(in the rows, 128 means zero)
One turn moves every row onto another: examples first, then more rows asked:
suke: [107 149 132  99 135 123 136 129 133 142  99 179 140 121 140 152 114 135
 148 106 127 125 117 130 128 144 152 139 116]
Vap: [102 121 119 121 144 117 179 117 118 121 157 142 138 134 105 127 116 139
 124  97  98 113 137 132 124 158 127 120  93]
zopu: [133 140 130 133 147 120 119 139 152 114 131 125 117 112 133  90 128 121
 142 123 121 127 127 111 167 160  99 105 128]
dagu: [156 117 111 113 126 133 145 120 116 107  93 108 158 100 108 152 123 113
  96 127 121 127 138 116 152 144 151 146 133]
Doson: [ 99  95 149 147 136 112 141 125 149 153 135 112 130 127 140 127 153 141
 125 113 119 107 126  98 124 121 101 104 106]
retav: [117 109 113 137 129 142 122 120 118 135 171 191 145 113 113 109 140 117
 125 129 115 122 126 123 108 140 135 118 130]
par: [128 102  91 103  89 107 134 101 131 129  97 117 157 124 115 147 144 105
 125 113 123 128 126 125 141 175 149 141  84]
bofe: [103 149 134 153 157 136 119 122 163 128 124 118 128 120 138  94 143 112
 138 141 119 123 125 119 164 138 107 120 131]
doni: [147 111 129 120  94 118 118  95 132 129 120 131 151 116 129 116 130 119
 141 121 148 107  94 152 119 171 160 151 100]
dafaz: [135 167 112 126 132 133 107 125 161 124 139 116 132 117 135 104 122 128
 132 122 104 118 134 128 155 157  81 113 116]
Zudon: [106 131 104 130 130 138 136 137 113 135 152 178 142 133 111 147 146 110
 122 138  98 137 142 111 129 131 140 139 139]
Zep: [168 104 131 123 115 128 125 119 177 110 149 111 136  98 122 159 134 103
 140 139 120 137 125 116 140 119 129 141 137]
dovat: [127  73 116 132 137 133 127  93 120 109 100 110 157 105 121 102 105 121
 117  99 123 112 119 122 124 166 149 150 122]
kuzul: [166  93 115 135 102 126 103 121 181 112 161 105 139 102 116 147 121 123
 126 125 113 126 116 116 115 136 124 130 125]
kavaf: [108  72 120 139 130 128 141 101 181 114 136  82 140 119 130 148 120 107
 139 115 108 131 120 116 130 136 123 154 111]
gumab: [101 151  93 146 132 135 109 141 153 122 128 100 125 126 126 115 126 125
 115 128 106 122 130 107 151 158  88 110 119]
tup: [102 139 112 103 140 128 163 124 118 143 152 152 153 143 123 153 132 122
 130 114  81 129 152 128 136 144 130 142 111]
maka: [141 114 127 108 140 143 150  78 128 116  98 108 171 101 131 128 112 111
 119 114 118 114 134 147 144 146 136 166 116]
lik: [111 125 124 148 137 134 154  98 129 120 170 166 140 118  99 103 124 135
 119 115 113 101 123 144 105 140 128 118 103]
ratu: [128 109 115 132  92 119 114 107 118 124 108 122 140 118 109 129 149 108
 142 135 155 113 102 119 123 149 179 143 125]
Kup: [134  83 134 116 132 129 144 108 176 117 137  99 141 106 138 156 133  94
 153 128 116 143 128 117 149 125 126 152 127]
pak: [104 114 119 154 111 137 129 114 150 144 142 123 132 113 130 140 150 131
 104 129 123 105 125 110 115 114  70 109 103]
nupes: [ 89 127 110 134 147 141 103 132 154 146 131 107 141 122 153  99 138 115
 132 129 111 127 128 111 154 156  98 109 121]
zusak: [141 127 139 140 117 108 129 131 142 121 126 153 105 133 132 141 132 128
 144 114 106 126 133 100 140 129  75 151 132]
saka: [ 80 139 102 121 127 132 133  91 146 140 106 156 149 108 110 132 125 138
 129  97 131 102 125 126 101 131 143 102  92]
ropef: [120 152 109 122 117 128 123 129 144 126  97 203 136 111 117 153 118 129
 121 118 127 130 117 127 124 145 138 134 113]
fafer: [121 127  99 112  90 126 116  84 133 143 102 117 164 123 117 146 163  97
 137 134 130 118 127 128 131 141 164 149 109]
lim: [137 112 108 156 123 144 100  91 138 118 105 114 167 112 106 115 121 126
  96 124 112 103 122 125 110 138 160 156 135]
mis: [164 106 105 106 116 140  95 113 126 138 115 120 182  99 128 132 129 122
 100 123 110 120 135 120 127 149 155 136 135]
pid: [ 78 138 124 111 141 120 150 117 130 137  97 147 135 121 122 143 117 141
 146  96 135 110 119 117 117 137 160 117 108]
lar: [130  84 110 147 112 131 112 102 189 117 153  87 145 116 122 141 114 124
 126 113 103 118 114 124 107 140 118 144 108]
giku: [134 114 113 130  99 133 114 123 139 133 143 152 122 112 138 142 134 123
 124 119 115 122 130 109 125 133  52 127 116]
Geme: [140 126 112 134  92 110 144  94 142 111 100 121 145 126 105 138 128 118
 117 121 132 113 105 150 133 171 148 159  81]
Mim: [107 127  90 120 112 131 115 111 145 131 106 190 145  99 110 134 123 131
 115 102 130 120 121 120 108 149 131 102  96]
soruk: [124 121 167 138 140 102 138 118 154 148 129 132 125 141 148 128 145 137
 151 110 102 113 134 109 138 119 100 141 121]

ropef goes to saka
Vap goes to Zudon
fafer goes to doni
Now these:
kavaf goes to Zep
Doson goes to zusak
dafaz goes to nupes
dovat goes to dagu

One turn moves every row onto another: examples first, then more rows asked:
Bebo: [142 131 146 149 163 147 160 116 124 154 133 132]
Foz: [135 160  85 155 107 128 132 126 135 125  98 107]
Rofud: [140 141 109 143 115 115 136 110 160  91  99 140]
vod: [149 117 114 120 103 114 112 133 134 106 140 124]
Mazi: [145 125 139 152 149 159 156 115 122 161 130 129]
Tegop: [131 166  93 154 113 162 141 140 137 120 110 114]
puvug: [130 147  98 146 112 165 134 154 125 119 139 116]
mus: [145 136 135 157 150 155 159 106 130 161 111 128]
Lufi: [144 128 124 120 111 154 124 147 140  99 147 132]
pibi: [153 140 130 160 162 148 146 110 129 161 110 133]
tum: [150 137 106 130 103 102 117 114 148 108 104 121]
Dato: [153 133 134 156 162 155 145 119 124 159 126 135]
Pev: [137 159 128 120 129 146 135 137 124  84 136 148]
Kuzur: [140 141 125 116 124 120 124 134 113  89 145 143]
Tedom: [122 181 117 134 122 121 139 133 161 117 120 104]
suso: [134 130  93 141 105 135 123 149 114 124 145 110]
raz: [144 121 144 146 158 130 153 114 117 157 138 129]
Buzil: [142 156 121 130 116 168 136 138 158  96 117 134]
vasi: [142 119 109 135 111 100 125 116 145  94 122 138]
Zitu: [147 114 136 149 145 140 149 113 116 164 135 126]
Noliz: [122 157 124 123 120 129 133 152 144 116 157 107]
Zulef: [142 142 142 154 163 143 163 108 131 154 115 130]
nel: [148 132 130 158 146 134 154  98 128 165 106 124]
tebap: [144 137 138 154 159 123 157 101 128 158 110 127]
regon: [125 152 118 124 116 102 126 141 141 121 150 102]
Megul: [136 148 116 142 122 148 144 123 164  85 109 147]
gozib: [136 130 122 133 120 154 139 138 151  85 138 149]
tosef: [145 124 139 150 156 115 151 104 120 160 125 126]
zape: [120 175 124 129 124 140 141 147 156 114 139 109]
nuf: [149 118 131 153 143 126 147 102 119 167 120 123]
sef: [146 161 111 136 111 135 132 117 163 101  90 127]
zet: [138 175 123 128 130 139 140 124 135  85 109 146]
mos: [156 122 128 155 156 126 135 110 117 165 124 130]
kon: [154 121 133 152 159 142 138 119 116 162 134 133]
badub: [125 166 114 130 116  97 130 130 151 121 126 100]
zamud: [141 167 115 129 124 108 131 112 131  90 102 140]
labab: [143 146 117 121 120  96 122 118 117  93 124 138]
pufo: [137 137  85 148 102 113 121 131 120 128 120 104]
mitiz: [155 134 126 159 158 129 140 104 125 164 109 130]
Sif: [139 112 118 129 114 124 127 133 140  90 146 144]

Kuzur goes to labab
mus goes to Mazi
Now these:
zape goes to Noliz
Sif goes to vasi
raz goes to tosef
kon goes to mos
Foz goes to Tegop
Buzil goes to Lufi

One turn moves every row onto another: examples first, then more rows asked:
mefat: [140 136 110 140 119 169 122 166 117  99 132 132 111 133 161  89 139 159
 109 104 169 154 111 147]
fep: [119 128 126 140 127 180 132 112 124  65 128 154  72 155 152  72 184 100
 145 103 129 102 139 122]
gode: [122 111 126 152 126 179 150 115 118  49 122 140  78 164 145  74 177  96
 130 120 116 130 131 123]
salo: [105 149 122 147 117 150 174 147 109  95 129 125  92 150 124  77 163 102
 113  84 141 119  96 108]
zalag: [127 152 131 161 123 124 149 131 100 101 135 124 120 148 134  95 154 106
 102  75 165 140  97 108]
lak: [144 112 143 148 138 147 150 118 141  73 122 126 105 174 140  84 157  85
 117  92 122 122 141 109]
Modaf: [140 148 123 168 113 145 125 136  97  93 144 129 132 139 159  89 153 143
 108  87 178 154 101 127]
Ludeb: [ 89 129 117 157 121 166 127 110  72 117 145 152 118 134 159  85 141 152
  94 113 168 119 111 124]
rutib: [ 99 133 125 164 141 143 120 113  97 119 154 157 154 146 136  89 135 101
 102 106 139 151 141 129]
mamo: [107 140 112 140 101 173 167 164  85  80 123 138  65 145 142  94 153 120
 122 105 132 126 101 119]
Movaz: [136 126 141 130 150 144 132 111 139  80 124 140  94 163 139  99 163  83
 133  84 147 104 143 112]
Seke: [148 111 135 129 146 162  95 142 137  90 122 144  79 161 159  98 142 118
 137 106 148 129 157 143]
Gel: [ 89 126 134 168 125 153 155 129  99 109 158 145 146 166 133  78 131 100
 128  96 117 118 137 107]
Revol: [ 66 119 118 150 130 174 155 135  70  94 139 147 106 156 145  92 135 144
 129 120 163 116 100 113]
guron: [150 129 139 166 136 136 118 112 111  60 121 148 123 169 165  97 162  89
 116  97 137 156 140 107]
baber: [123 113 121 157 121 170 120 105  86 108 163 150 144 132 155 106 126 135
 100 122 148 139 145 147]
terog: [100 123 113 124 129 174 143 140 107 124 136 149 127 138 161  94 122 158
  95 104 164 101 122 119]
mafe: [163 100 129 134 134 171 119 142 143  75 119 134  98 161 165  94 139 124
 115 114 130 140 155 139]
vifog: [128 131 108 126 113 172 140 180  95  93 119 138  72 139 154 112 131 139
 111 113 149 146 113 139]
goga: [150 111 129 166 132 169 111 106 127  58 132 137 117 156 165  74 171 126
 122 117 148 156 137 140]
viga: [144 134 144 158 137 140 109 106 103  60 131 154 111 167 168 109 164  97
 145  88 160 131 139 108]
Rifo: [140 117 122 140 126 170 126 144 105  52 105 158  78 164 170 109 151  98
 121 122 114 149 149 120]
lof: [139 123 133 157 139 169  96 117 132  67 138 146 111 160 167  71 170 131
 155 103 162 133 140 137]
konup: [ 76 122 130 149 134 154 150 148  99 129 138 137 117 165 138  75 121 137
 116  97 150 103 113 107]
mem: [ 81 131 109 122 141 164 144 154  77 102 122 166 116 148 159 121 120 135
 107 113 165 126 115 105]
gusuk: [ 85 117 103 119 139 187 155 151  96  86 135 168 117 145 140 117 125 108
 125 133 125 137 139 131]
gesin: [ 82 107 127 151 127 172 171 126  78  85 152 143 112 161 123 107 129 101
 137 122 122 119 129 121]
Fako: [ 82 140 125 155 135 136 124 137  73 131 131 158 118 153 152  96 125 123
  93  99 156 130 119 105]
dutus: [136 125 131 141 122 167 106 132  94  66 118 165  59 160 171 110 155 103
 140 110 129 123 153 124]
zepet: [117 116 108 129 117 195 138 144 106  98 148 163 141 136 168 106 118 142
 114 122 128 125 152 137]

konup goes to Fako
Rifo goes to gode
Now these:
mefat goes to vifog
gesin goes to Gel
dutus goes to fep

One turn moves every row onto another: examples first, then more rows asked:
dig: [ 82 116 136 130 127 146 127 126 125 153 107  94 132 143 151 130]
Nuras: [141 115  84 127 142 114 115 105 171 158 107 121 129 147 138 120]
gad: [135  87  95 156 120 122 127 155 161 113 121 124 133 155 158 101]
tate: [155 111 117 166 122 119 125 131 122 138 114 105 111 126 126 123]
Fevam: [128  97 148 134 118 139 128 114 134  98  96 148 146 149 136 122]
vib: [133  98 127 150 149 121  84 108 134 137 130 110 131 163 165 102]
Badak: [106  86 103 121 144 158  95 139 125 139 156 123 126 145 122 104]
lum: [150 100 143 158 141 111 138 153 141 124 154 114 142 120 150 104]
zas: [131  93 144 128 120 135 111 101 155 108  98 147 158 144 130 115]
Tuzog: [135 110 104 117 137 101 150 140 138 125 131 130  99 107 144 125]
gizag: [102  80 112 135 111 156 117 100 151 139 129 111 126 104 124 117]
kap: [125 112 147 139 152 126 112 122  97 136 142 125 139 102 153 116]
sepa: [115 119 105 103 132 125  82 153 151 154 139 109 152 133 123 120]
bosus: [144 106 106 136 131 161 118 155 148 134 163 122 163 126 128 117]
borum: [121 120 124 124 152 118 113 123 127 169 102 109 146 104 120 101]
vadab: [130 123 130 128 175 108 145 117 143 170 136 118 128 142 139 125]
gef: [112 132 107 114 150 150 128 154 127 155 145 124 143 159 137 140]
dosi: [129  96  92 129 140 135 144 140 161 143 113 134 156 101 123  91]
Tida: [115  93 144 127 129 129 118  97 157 123 105 155 151 157 121 130]
fek: [101 108  97 117 145 117 153 155 155 133 133 155 149 129 159 125]
deve: [120 100 119 108 153  89 101 128 172 139 139 121 138 133 162  99]
niv: [ 79  91 130 138 108 127 115 139 172 146 136 109 151 134 140 134]
loso: [112 126 109 111 107 148 135 126 155 125 109 109 146 114 173 133]
Zami: [128 113 111 149 135 100 124 125 145 137 151 140 115 153 156 159]
mev: [117 103 132 147 125 167 136 103 145 131 152 120 153 122 165 137]
dutof: [127 109 149 134 114 125 137 124 144 111  93 147 150 147 125 138]
fel: [116 105 149 123 118 116 119 107 143 121  96 149 138 145 118 143]
zab: [ 88  85 132 133 154 114 110 137 132 131 161 149 144 134 162 115]
fut: [126  78 113 134 160 130 132 129 141 133 123 112 118 138 140  68]
Gam: [137 127 100 105 127 149 108 145 112 124 143 119 124 112 141 132]

deve goes to fut
gef goes to sepa
mev goes to loso
Now these:
gad goes to tate
borum goes to zab
Fevam goes to dutof

